A: a few groups of rows, each row roughly a mix of its group's hidden directions; one row fits no group:
A (118 x 12):
[[ 23   9 -12 -19 -21  29  51 -19  35  33  10  58]
 [-31  11  50   8   5 -14  -3  53 -37 -12 -50 -19]
 [-25  11  41  -6  14 -20 -26  12 -60 -27  -4 -55]
 [-24   4  49 -14  21 -10   2  50 -33   0 -60 -16]
 [ 21   7 -43  16 -26   1 -26 -54  22 -14  60  -6]
 [ 41   6  40  13  23 -37  18  47 -37   6  19 -36]
 [-38 -40 -33 -18  -7  75   6  -3 -16 -10   6  22]
 [ 33 -45 -55 -23  17  -2 -13  -9  18  57  18   7]
 [ 15 -18  -4 -51   0  48  18 -32  28 -32 -43 -26]
 [ 35  42  34   2  -1 -49   3  32 -42   1  16 -39]
 [ 12  51 -44   1  21 -38  14 -11 -42   0 -29 -42]
 [ -9 -63  12  -4  15  52  39  16 -43  -1  16  -8]
 [-53 -18  12  -9  12   6  42  -5  40  33   9  54]
 [ -4 -12 -61 -19  14 -37  -4 -36 -57  -4  27  -2]
 [ 33  59   1 -28 -49 -35 -40 -11  -1 -17   0  12]
 [ 36   1   3   9 -24  -2 -33  24  18 -24  14 -80]
 [-27  18  43  -3  14 -14 -28  15 -57 -19  -6 -56]
 [-32  27 -39  -2 -17   6 -48  31 -47   8  21  38]
 [-41  10 -40 -13 -19  31 -14 -58  41  -8 -13  28]
 [-43 -44 -26  -2  -8  70  12   8 -28  -1  17  22]
 [-32  32  61  19 -20  -1  20  18   6 -58 -16 -14]
 [  8  38  -6  24  -9 -37 -45 -21  59   6 -26  31]
 [ 14   6 -50  12  13 -54  41  -2 -47 -13 -11 -30]
 [-18  24  -3  37   0 -12 -47  -6 -14 -24  24 -72]
 [-19  -2  48 -15  20   2  15  56 -24  15 -61   5]
 [-15  -3  -6  12  28  -9  59  -1  -8  33 -30  66]
 [ 14   9 -34  48 -46  14   8 -24  51  -8  42   0]
 [ -6 -26 -56 -49   8   9  11 -20  30  57   8   3]
 [-37  -6  34   2  29 -24 -28  35 -28 -12 -52 -39]
 [-15 -11 -43 -38  22  -4  38 -24  -1  45 -22  50]
 [ 54   0 -13  13 -17  -4 -31   9 -32 -39   2 -63]
 [ 18  48  29  25  -2 -43  -3  33 -50   8  31 -24]
 [-50 -23 -33  38  -5  30 -15 -12  43  14 -10  46]
 [-31   1  22  14  26 -25 -44  19 -43 -26 -11 -58]
 [-34 -51 -35  -7  -4  61   0 -14  28  -3 -15  35]
 [ 22   4  23  40 -25  -4 -28  35  14 -24  24 -67]
 [ 20  65  -3 -13 -26 -64 -35 -15  10  -1   4   6]
 [ 39  27 -15 -35 -14  27  43 -14  13  33  16  55]
 [-15   0 -33 -12  32   5  42 -24 -14  48 -23  57]
 [ 29 -21 -37 -32   3  12  27 -35  37  25   8  58]
 [-21 -11 -20  -9 -18  47 -13  58 -62  -6   8   6]
 [ -4  35  -7  12   7 -66 -19 -46  49  17  -3  14]
 [ 28 -11 -40   4 -17  22  34 -19  53  23  20  51]
 [-15  30  69  28 -12  16  21  32  32 -24 -31   2]
 [ 21  11   4 -28 -20  25  66  -8  20  28   2  55]
 [  2  13 -19  37 -14 -12 -50 -16  -1 -32  36 -62]
 [-44 -61 -22  25  31  43  22   4  26  15  -8  14]
 [ 35 -55  11  52   8   9  23  32  16  28  11  34]
 [-60  -2   6 -34  16   0   9 -24  34  30  15  56]
 [-33  -8  48  -7  21 -10 -18  43 -25   3 -63 -19]
 [ 47  -7  49  -8  22  -5  45  10 -29 -11  20 -49]
 [-26 -63   5  26  42  34  38  26 -19  17   8 -10]
 [ 62  -6  -9  35 -14  -1 -20  20 -32 -30  -3 -56]
 [ 16 -27 -59 -11  26 -20 -45 -47  24 -11  19 -11]
 [-55   3   8 -19  20   5  32 -15  31  38  -3  60]
 [-50 -25 -37  19   1  25  -7 -32  54  10 -16  37]
 [-42   6 -45 -11 -21  33 -22 -46  40  -6 -15  35]
 [ 30  49 -31   7  22 -30 -33 -14 -54  -4 -17 -31]
 [  1   1  64  14 -26  44   1  32  52 -13 -17  -4]
 [ 23 -14  44   5 -39  21 -28  21  15 -57   8 -41]
 [  6 -45 -10 -38   5  34  17 -44  51 -16 -34   3]
 [ 18  45 -33   4  33 -35 -44 -24 -51   5   0 -15]
 [ 51  17  15 -36  -5 -48   2 -34  50 -15 -19 -16]
 [-28 -40 -36 -11 -10  62 -17 -15  23  -8 -19  44]
 [-22 -25  36  13 -12 -30   9  48 -14 -36 -60   8]
 [-13  44 -37 -25  38  -9   3 -36 -34  35 -30  32]
 [ 31  14  -9 -31 -17  10  71  -1  13  12  -3  57]
 [  1  23  29 -47   7  17  45   9 -18  37 -25  53]
 [ 11  -7   8 -41  -2   3  54   5   5  17 -32  70]
 [-12 -16  -5  54 -15 -20 -47  11  -8 -45  20 -48]
 [-21 -17   3  35  12 -27 -52  18 -24 -38   1 -57]
 [ 25   4  -8 -30 -15  25  53 -16  33  33  -2  59]
 [ 65   6  30 -47   3 -43  18  -2  -1 -16   0 -36]
 [ 22  56  -1 -15 -47 -51 -43  -9   9  -6 -15  13]
 [-30  37  67  30 -13  16  25  25  18 -27 -27   8]
 [ 18 -25  47  21 -39  53  20  26  12 -41 -16 -10]
 [ 10   8  -9 -50  17  13  40 -17  11  40 -18  63]
 [ 43   8  -5  24 -24  -6  -7  29  -4 -27  -7 -80]
 [ 22  37 -11 -20  12 -27 -69 -20 -29 -26   7 -34]
 [  2  33 -46   3  41 -61   8 -16 -41  20 -11   6]
 [ 44  22 -31  18   3 -20  24   9 -36 -21 -35 -58]
 [-13 -37  41   4 -49  39  23  27  39 -29   9 -15]
 [ 34 -26 -45 -39  21   9  23 -42  28  22  24  34]
 [ -8  43 -26   6 -20 -23 -54 -24  45   2 -25  38]
 [ 44  37 -39  29  21 -28  -3   6 -49  17 -30 -26]
 [  8  18 -56 -36  35 -13  -7 -37 -28  40 -20  26]
 [ -4 -53  43  14 -21  21  10  32  57   4  22  24]
 [ 48  -9  47 -18  15  -3  49   2 -16 -17  10 -54]
 [-27 -13  42 -20  33 -11  -1  45 -31   7 -62  -3]
 [ 20  10 -17 -25 -11  25  47 -22  38  37   1  59]
 [ -6  34   0  48 -39   3  14  -8 -22 -29  65 -16]
 [ 34  32  35  11  12 -47  14  40 -34   3  21 -43]
 [ 40  48  32  -4 -15 -38   5  33 -37 -10  15 -42]
 [-36 -68 -14  17  31  51  27   0  12  11   1  13]
 [ 35 -29  15 -52  -2  43  31 -25  12 -33 -24 -29]
 [-52 -30 -24  28   4  56   5  24 -33  11  26  23]
 [-44  17   7 -26  25   9  21 -19  21  40 -19  66]
 [ 27 -25 -60 -20   8 -13 -16 -57  29  -7  30  20]
 [  2  19 -35  12  39 -16  40 -10 -28  48 -35  41]
 [-48 -12 -47  -2 -31  26 -38  -4  16   6 -27  48]
 [-37   4  43   4  22 -13 -28  44 -34  -1 -54 -22]
 [ 58   9 -12  16 -13  -3 -39  11 -32 -28  -5 -60]
 [-44   6 -41 -15 -24  31 -13 -56  37  -7 -11  29]
 [-29 -47  26 -15 -32  39  46  10  45  -8   6  17]
 [ 23 -35  24  28 -27  44  54  34  20  -5 -29   3]
 [  0 -20  21 -41  11   8  45  13  -3  25 -38  65]
 [ 22 -47 -43 -41  33  -7  -4 -31  26  16  -9  43]
 [-14  34  48  29 -28  -1 -13  37 -41 -24   1 -46]
 [ 32  -5 -29 -30  -6  16  45 -26  25  22  19  62]
 [-33 -41  25  12   2  15  39   8  30  23  14  65]
 [ 42  -1  45  14  21 -29  25  45 -37   4  20 -38]
 [-40   6  50  21   2 -15 -22  42 -35 -16 -39 -33]
 [-37 -44 -39 -28   1  69   6  -7  -9  -9   2  21]
 [ -7 -18 -29  25   3 -32 -64 -23   4 -40  12 -43]
 [ 60  22  43 -25 -12 -47   6   0  -2 -12 -23 -38]
 [ 35  -7  31 -32   5  34  47 -21   3 -32  -9 -54]
 [-25  -1   8  37  11 -11 -62   7 -21 -19  13 -63]
 [-51  37 -10 -29  30 -27  -1  -9   8 -19 -44  46]]
one row of each group, then the others: which group is each in?
[-31  36  15 -37 -21  25 -46 -25   7 -34  17 -45] : B
[ 42  -2  42  14  23 -33  18  52 -37   6  12 -35] : D
[  5  14   1  36   0  13 -51  12  -4  -4  30 -76] : U

[ 39 -15 -46   4 -21  18  16 -22  46  13  31  50] : U
[ -5  21  -4  54 -65  13  12 -17  47 -13  23  -2] : U
[ -8 -16  51  -9 -19  48 -25  16  61  15   5  26] : B
[ 22  -1  29  23 -26 -11 -36  28  13 -44  23 -61] : B
[-20 -61   8  15  31  48  50  17 -13   5   8 -19] : D
[ 51  28  -8   5   0  -8 -53  -3 -39 -30 -12 -47] : B
[  6   6 -18 -36   1  12  37 -35  39  36 -18  59] : U
[-42 -56  -9  20  42  33  42  18 -12  18   8 -17] : D
[ -2  38 -11  17   8 -62 -18 -33  60  14  -2  12] : D
[ 25  -5  28  12 -34   7 -51  24  16 -35  24 -56] : B
[ 52  -1  23 -45  12  25  24 -20  21 -35 -27 -42] : D
